Some points:
(1.09, -0.26, 0.90, 0.61, -1.65, 0.51, 0.93, -0.26, 1.66, -0.93, -0.98,
 0.43, 0.83, 0.32, 0.31, 0.79, 2.05, -1.50, 0.52, -0.18, -2.38, 0.41,
 0.03, 1.21)
(-0.15, 1.04, -0.29, 0.24, -1.21, -0.64, 0.67, -0.77, 0.60, 0.10, 0.50,
 -0.86, 1.42, 0.22, 0.32, 0.08, 0.57, -2.02, -1.34, -1.43, 1.34, 0.70,
 -1.11, -0.35)
(1.06, -1.08, 1.23, 0.40, 0.89, 1.55, 0.69, 0.66, -0.51, 3.94, -0.04,
 -0.29, 0.81, 0.55, -0.52, 1.45, -0.24, 0.26, 0.84, 0.82, -0.35, -1.68,
 -2.17, 0.84)
(-3.38, -0.25, 0.33, -0.38, 2.37, -1.06, -0.46, -1.65, -0.05, -0.88, -0.96,
 1.43, -0.42, 0.63, 0.63, 0.94, 0.64, -0.57, 0.73, 0.75, -0.17, -0.70,
 -0.29, 0.56)
(0.67, 0.34, 0.55, -0.43, 1.29, -0.30, -1.30, 1.53, 3.61, 0.87, -0.72,
 0.04, -0.98, 0.75, -0.51, 1.19, 0.52, 1.17, -0.36, 0.89, 0.28, -1.01,
 0.29, 1.52)
(0.59, 0.98, -2.04, -0.73, -2.06, -1.33, 0.17, -0.45, -0.05, 0.76, -0.81,
 1.40, -0.09, 0.60, -0.20, -2.06, 0.75, 0.83, 0.38, -0.74, 1.04, 0.40,
 -0.66, -1.86)
(0.04, 0.29, 0.03, 0.01, -0.77, 1.33, 1.56, -0.28, 0.46, -0.68, 0.03,
 0.50, 0.82, 0.46, 0.84, 1.71, 1.13, 0.21, -0.28, -0.33, 1.16, 0.06,
 1.13, 0.01)
(1.41, -0.77, 1.75, -0.93, 0.05, -0.45, -0.59, 1.79, 0.64, -0.67, -2.17,
 -0.81, 1.39, 1.55, 0.11, 0.41, 0.37, -0.12, -1.08, -0.14, 0.21, -1.82,
 -1.44, 0.67)
(-0.71, 2.40, 0.29, -1.72, -0.90, 0.18, -0.05, -1.96, 1.33, -0.35, -0.52,
 -0.15, -0.95, -0.76, 0.57, -0.19, -0.95, 1.48, -0.50, -0.32, -1.45, 1.25,
 -1.06, -0.21)
(2.59, 1.06, 1.34, 1.15, -1.17, 1.21, -1.95, -0.55, 0.97, -1.53, -1.23,
 0.02, 1.09, -0.23, 0.20, -0.18, 1.38, -1.10, 1.91, -0.92, 0.69, -0.97,
 -0.20, 1.51)
(1.55, -1.00, 0.16, -0.23, -0.22, 1.34, -0.96, 1.53, 0.12, -0.04, 0.07,
 -1.63, -1.00, -1.47, 0.36, 0.17, -0.74, -0.15, -1.13, 0.79, -0.30, 2.30,
 -1.71, 1.02)
(0.71, 0.57, -0.19, 0.26, 1.09, -0.05, 1.24, 2.71, 0.07, 0.15, 0.72,
 0.19, 0.08, 0.25, -0.35, -0.34, -1.63, 0.75, 1.68, -0.31, 0.77, 0.39,
 -0.13, -0.31)
(0.69, -1.37, 0.68, -1.83, -1.21, -0.38, -0.69, -1.00, -0.18, 0.06, 0.43,
 1.07, -0.50, 0.47, -1.08, 1.59, 2.50, 1.85, 0.82, -0.43, -1.53, 0.48,
 -1.39, -2.25)
(-2.12, -1.00, -0.29, 0.18, 0.05, -0.82, 0.09, -0.07, -0.98, -0.23, 0.61,
 -1.10, -0.86, -0.25, -0.24, -0.29, -0.88, -1.59, 0.44, 0.84, -0.66, 0.28,
 0.51, -0.18)
(-0.62, -0.88, -1.69, 1.54, 0.97, -0.73, 0.04, -2.19, 0.02, -0.30, -0.10,
 -0.71, -0.90, 0.24, 0.82, -0.24, -2.33, -0.36, -1.02, 0.36, -0.32, -1.21,
 0.40, 0.59)
(-2.57, 1.43, -0.69, -1.28, -0.73, 0.68, -0.46, -0.60, -1.52, -0.59, -0.07,
 1.47, 0.33, 0.96, 0.77, 1.92, -0.50, 0.19, -0.70, 1.02, -0.59, -1.37,
 -0.23, 1.71)
(0.61, 0.93, -1.81, 0.24, -0.71, -0.91, 0.19, -0.16, -0.46, 0.08, 0.93,
 1.54, 0.33, 0.07, -6.67, 0.42, 0.97, 0.27, -0.32, -1.31, 0.14, 0.19,
 0.12, -0.32)
(-1.23, 1.91, -0.09, 1.12, -0.42, 1.60, -1.07, -0.66, -0.09, 0.59, -0.88,
 0.19, 0.68, 0.03, -0.30, -0.02, 2.93, -0.71, -1.45, -0.69, 0.17, -0.77,
 -0.79, -0.13)
(-0.51, 0.40, -0.49, 1.89, 0.79, -0.30, -0.37, 0.51, -0.51, 0.84, -0.42,
 -0.49, -0.73, -0.86, -1.53, -1.25, -0.21, -0.08, -1.33, 0.73, -0.24, 0.80,
 1.84, -1.28)
(-0.86, -0.81, 0.08, -0.16, 0.73, 0.51, -0.05, -0.44, -0.32, 0.83, -0.82,
 2.85, 1.26, -0.39, 0.84, 0.16, -2.05, 0.23, -1.80, 0.53, -0.39, 0.14,
 1.50, -1.73)
(-1.67, -1.15, -0.91, -1.52, 0.68, 1.79, -0.78, -0.26, 0.23, -1.72, 1.35,
 0.04, -0.42, 0.68, -0.35, 0.29, -0.27, 0.92, 0.41, -0.04, 0.26, -1.04,
 0.76, -0.64)
(-0.71, -1.60, -0.82, -0.23, 1.39, 0.31, -0.15, 0.59, 0.64, 0.02, 0.32,
 -0.18, 2.90, 0.42, 0.52, -0.61, -1.64, 0.41, 0.52, -1.75, -0.95, 1.50,
 1.75, 0.48)
(-1.79, 0.00, 0.11, 0.18, 0.97, 1.66, -0.04, -0.15, -0.21, -1.06, 0.03,
 0.05, -0.61, -0.22, 0.38, -1.26, -0.96, -0.88, 1.38, 1.58, -1.94, -0.29,
 0.58, -0.65)
(0.38, 0.32, 0.57, -0.78, -1.65, 0.73, -0.16, -1.18, 0.66, 0.96, -0.49,
 -0.11, -1.35, -0.68, 0.04, -0.41, 2.09, -1.20, -0.35, -0.91, -0.29, 0.65,
 -0.31, 2.56)
(2.09, -0.66, 0.04, -0.19, 1.73, 0.98, 0.24, 0.68, 0.13, -0.93, 0.37,
 -0.32, 1.10, 0.11, -0.40, -0.13, -1.24, 2.02, -0.07, 0.37, -0.78, -0.66,
 0.16, -1.13)
(-1.83, -0.27, -0.43, -0.33, 2.88, -0.24, -1.08, -1.19, -1.23, -0.52, -0.33,
 -0.36, 0.11, -0.04, 0.37, 0.39, -0.48, -1.59, 0.77, 0.15, 0.03, -0.13,
 -0.15, 0.84)
(1.62, -0.43, 0.12, 1.53, -0.44, 0.68, -0.50, 0.37, -1.03, 0.62, -0.73,
 0.70, 0.56, 0.86, 1.95, -0.22, 0.13, 0.58, -0.51, -0.13, -0.14, -0.99,
 -0.29, 2.90)
(0.35, 0.70, 0.23, 0.42, 0.60, -0.64, -1.06, -0.98, 1.09, 1.07, 0.27,
 -0.02, 0.98, -6.24, 0.30, -0.17, 1.71, -0.22, 0.09, -1.38, -0.30, -2.13,
 -1.79, 0.71)
(0.63, -0.42, 0.02, -0.20, 0.00, 1.29, -1.23, 1.48, -0.71, -0.15, 0.69,
 0.17, -0.38, 0.37, 1.17, -1.23, -1.59, -0.54, 1.61, -0.33, -0.27, 0.68,
 0.72, -0.05)
(-1.12, -0.11, -0.06, 1.95, 0.71, 0.45, 0.43, -0.65, -1.68, -0.17, 0.01,
 -0.98, -0.44, -0.60, -1.93, 0.82, 0.23, 0.45, -1.28, 0.67, 0.07, -0.73,
 0.66, 0.76)
(0.67, -0.95, -0.50, -1.02, -0.98, -0.45, 2.40, -0.22, 1.44, -0.79, 0.36,
 0.19, -1.90, 0.39, -0.62, -1.25, 1.32, 0.97, -0.28, -2.08, 1.61, 0.55,
 -0.39, -0.68)
(2.20, 1.11, -0.42, -1.03, 0.81, -0.66, 0.68, 1.09, -0.09, 0.13, -0.55,
 -1.28, -0.60, -1.39, -0.19, 1.38, -0.63, -1.36, -0.47, 1.19, -0.94, -0.18,
 -0.37, 1.43)
(1.30, 0.55, -0.98, -0.79, -0.32, 1.75, 0.68, 0.85, -0.01, -1.29, -2.14,
 -0.47, 1.78, -0.32, 0.50, 0.79, 1.08, -0.06, 1.62, 2.47, 0.41, 0.60,
 1.19, 1.06)
(-0.95, -1.31, 0.91, -0.78, -1.35, -0.29, -0.71, -1.10, 0.38, -0.96, -0.13,
 0.41, 0.28, 0.16, -0.34, 1.41, -0.45, -1.23, 0.37, 0.14, -0.14, -1.11,
 2.86, 0.40)
(0.18, -0.26, -1.03, -0.02, -0.23, -0.18, 0.11, -1.42, -0.03, 0.65, -2.79,
 1.97, -0.36, 0.76, -2.20, -1.39, 1.24, 0.30, -0.49, -1.16, 0.94, -0.19,
 -1.23, -0.93)
(0.10, -0.36, -0.73, 0.19, -1.29, -0.97, 0.31, -0.52, -0.66, -0.14, 0.54,
 0.49, -0.85, -2.28, 0.38, -0.64, 1.51, -0.89, -0.31, 0.50, 0.37, -0.66,
 0.96, -1.53)
(-2.35, 0.13, 0.24, -0.79, -1.38, 0.51, 1.33, 0.15, -0.65, -1.30, 2.21,
 0.06, 1.36, -0.97, 0.64, 0.45, -0.70, 2.22, -0.05, -0.35, 0.85, -0.39,
 -0.05, -0.27)
(-0.71, 0.10, -0.18, -1.23, -0.75, -1.14, -0.88, -2.49, 0.59, -0.07, 0.60,
 1.80, 0.64, 0.99, 0.26, 1.23, -2.13, -0.39, 1.09, 0.78, 0.35, 1.55,
 -0.73, 0.65)
(0.08, 0.68, -0.28, -2.58, 0.67, -0.87, 0.51, -0.60, -0.27, -0.20, -0.32,
 0.13, -0.55, -0.55, -0.86, -0.80, 0.10, 0.03, -0.85, -1.81, -0.09, 0.38,
 0.34, -1.49)
(-1.32, -1.37, -2.09, 0.42, -0.28, -0.29, 1.07, 0.83, 1.77, -0.08, -0.44,
 -0.26, 0.35, -1.49, 0.52, 0.61, -0.52, -1.18, -0.71, 0.08, -0.65, 1.37,
 0.35, -1.18)
(0.29, 1.04, -0.67, 1.75, 1.35, -1.11, 0.58, 1.12, -1.66, 0.36, -0.27,
 -0.64, -0.49, -0.77, 0.45, 0.41, -0.45, 0.06, -1.68, -1.19, -0.78, -0.08,
 -0.07, 0.24)
(1.53, -0.48, -0.12, 0.93, 0.60, -0.13, 2.38, -0.69, -0.14, 0.35, 1.15,
 0.02, 0.37, 1.36, 0.89, 0.91, 0.35, -0.16, -0.04, 2.71, 0.66, 0.97,
 -0.21, 0.52)
(0.18, -0.53, 0.57, 0.13, -0.99, -0.55, 0.99, 0.56, -0.01, -0.35, -0.77,
 -0.89, 0.26, -0.12, -0.68, -0.86, -1.08, 0.29, 0.42, 0.83, -0.53, -1.09,
 -0.35, -0.80)
(0.47, 0.42, 0.40, -0.19, -1.47, 0.37, 0.77, -1.69, -0.99, 0.79, 0.58,
 0.23, -0.91, 0.75, -0.36, -1.00, 1.25, 0.08, 0.37, -1.30, 0.78, 0.53,
 0.35, -1.50)
(1.44, -0.33, 0.26, 0.84, 0.10, 1.23, -0.58, -0.10, 0.37, -0.25, 0.54,
 -1.64, -0.40, -0.61, -0.22, 0.42, -1.96, 1.58, 1.60, 1.19, 1.95, 0.92,
 0.40, -0.70)
(0.67, -0.79, 2.81, 0.53, 0.25, -1.12, -0.21, 0.87, -1.35, -0.45, -0.76,
 -0.47, 1.14, -0.23, -0.73, -1.16, -0.87, 0.08, -0.89, 1.46, -0.47, -0.59,
 -0.29, 2.92)
(0.21, -0.63, 0.62, -1.68, 0.28, -1.42, -0.68, 0.63, -0.86, 3.88, 0.36,
 -1.03, -0.95, -0.21, -0.62, -2.30, 0.63, 0.54, 0.07, 0.19, 1.13, -0.04,
 1.55, -0.29)
(-0.36, 0.22, 0.24, 0.66, 1.40, -0.50, -0.68, -0.31, -0.07, -0.33, 0.34,
 -0.20, -1.22, 0.10, 1.16, 1.50, -0.80, 0.50, -0.81, -1.71, -0.26, 0.93,
 0.61, -0.53)
These points spread out most along one direction. Take the direction at right angles to it along which they spread out most. Go by this last direction. For each point below, how far along it does it lie, from 0 to 99? 50 is the average, and the first point above lies past it. One standard deviation of the points above along it is 16.
(-0.20, 1.41, 0.87, 0.83, -1.13, -0.68, 0.45, -2.03, 0.16, -0.62, -0.74,
 -1.00, 1.31, 0.02, 0.22, 0.11, 0.85, -0.58, -0.31, 0.22, -0.70, 2.39,
 -0.45, -1.01) : 51
(-1.06, 0.18, -0.26, 1.14, -0.69, -0.89, 0.37, -0.14, -1.00, 0.50, 0.41,
 0.06, 1.24, 0.04, 0.70, -0.15, 0.62, 0.21, 0.42, -0.22, -2.05, 1.29,
 0.47, -1.87) : 36
(-0.55, 1.81, -1.00, 0.52, -0.20, 1.41, 1.81, 0.02, 3.10, -2.15, 0.31,
 1.25, 0.98, -0.01, -0.59, 0.03, -0.93, 0.07, 1.28, 0.21, -0.19, -0.40,
 -0.78, -0.22) : 46
(2.11, -0.58, 2.14, 0.19, 1.24, -0.34, -0.32, 0.81, -0.99, -0.77, -0.91,
 0.70, 0.05, -0.60, -0.45, 0.58, -1.06, -0.61, 1.01, -0.14, 1.63, -0.25,
 0.06, -0.98) : 59
(0.02, 0.24, -0.42, -0.78, -2.21, -0.14, 0.70, -0.29, -0.05, -1.10, 0.30,
 -0.41, 1.21, -0.74, 0.64, 0.54, -1.18, -0.24, -0.57, 0.17, 0.92, -0.17,
 0.39, -0.71) : 44
(-0.07, 2.38, 0.44, -0.40, 1.49, -0.93, -1.23, -0.67, 1.13, 1.79, 2.75,
 -2.51, 0.98, 0.11, 0.23, -1.27, 1.86, -0.27, -0.30, -0.30, -0.83, -1.35,
 0.40, 0.28) : 58
(2.21, -1.10, -0.89, 0.88, -0.46, -0.87, 0.00, 0.62, -0.38, -0.76, -1.14,
 -0.67, -0.58, 0.97, 2.03, 1.54, 0.73, -0.21, 2.02, 0.14, -0.82, -0.52,
 -0.57, 0.88) : 69
(-3.23, -0.98, 0.72, -0.09, 0.34, 0.84, 0.46, -0.19, -0.06, 0.61, -0.02,
 -0.13, 0.15, 0.31, 0.45, 1.00, -0.53, -1.06, 0.22, -0.81, 0.77, 1.56,
 0.75, -0.33) : 27
(-0.76, -0.59, -0.01, 1.88, 0.33, -1.19, 0.17, 0.83, 1.09, 1.50, 0.24,
 -1.04, -1.05, -0.59, -0.56, -2.57, 0.07, 2.91, -0.28, 0.51, -0.11, -0.46,
 0.90, 0.34) : 48
(-0.51, 0.92, 1.10, 1.00, 0.71, -0.17, 1.40, 1.76, -0.75, -0.81, 0.89,
 1.89, -0.96, -0.23, 0.92, -0.19, -0.34, 0.18, 0.02, 0.18, 0.46, 1.70,
 -0.53, -0.86) : 40
(0.14, -1.54, -0.74, -0.29, 0.58, 2.05, -0.62, 0.56, -0.70, -0.69, 1.23,
 -0.08, -1.50, 0.93, -0.08, -0.35, -0.72, 1.22, 0.61, -0.34, -0.73, 0.17,
 0.05, -0.76) : 36
(-0.52, 1.08, -0.09, 1.54, -2.45, -1.57, -2.37, 0.63, 1.25, 1.08, 1.24,
 0.22, -2.15, 0.92, -0.52, -0.16, 0.31, 0.42, 0.45, -0.30, 0.99, 0.16,
 -0.51, -2.33) : 46
(1.28, 0.28, 0.76, 0.36, 0.98, -0.59, -0.24, 0.53, -0.77, -0.24, -0.53,
 0.22, 0.50, 0.10, -0.60, 0.14, -0.12, 2.39, 0.81, 1.32, 0.31, 0.86,
 -0.20, 3.23) : 67
(-2.06, 0.14, -0.10, 0.71, 0.99, -0.81, 0.27, 3.41, 0.65, 0.43, -0.57,
 -1.18, 0.14, -0.30, -1.19, -1.11, -0.55, 0.04, -0.34, 0.07, 0.53, -1.29,
 0.35, -0.88) : 43
(0.98, -2.11, -0.34, -1.15, 1.28, 0.30, -2.78, 0.66, 0.77, 0.42, 1.48,
 0.76, 0.61, 0.48, -0.79, -1.46, 2.01, -0.69, -1.36, 1.99, 0.94, -1.48,
 -2.11, 1.84) : 71
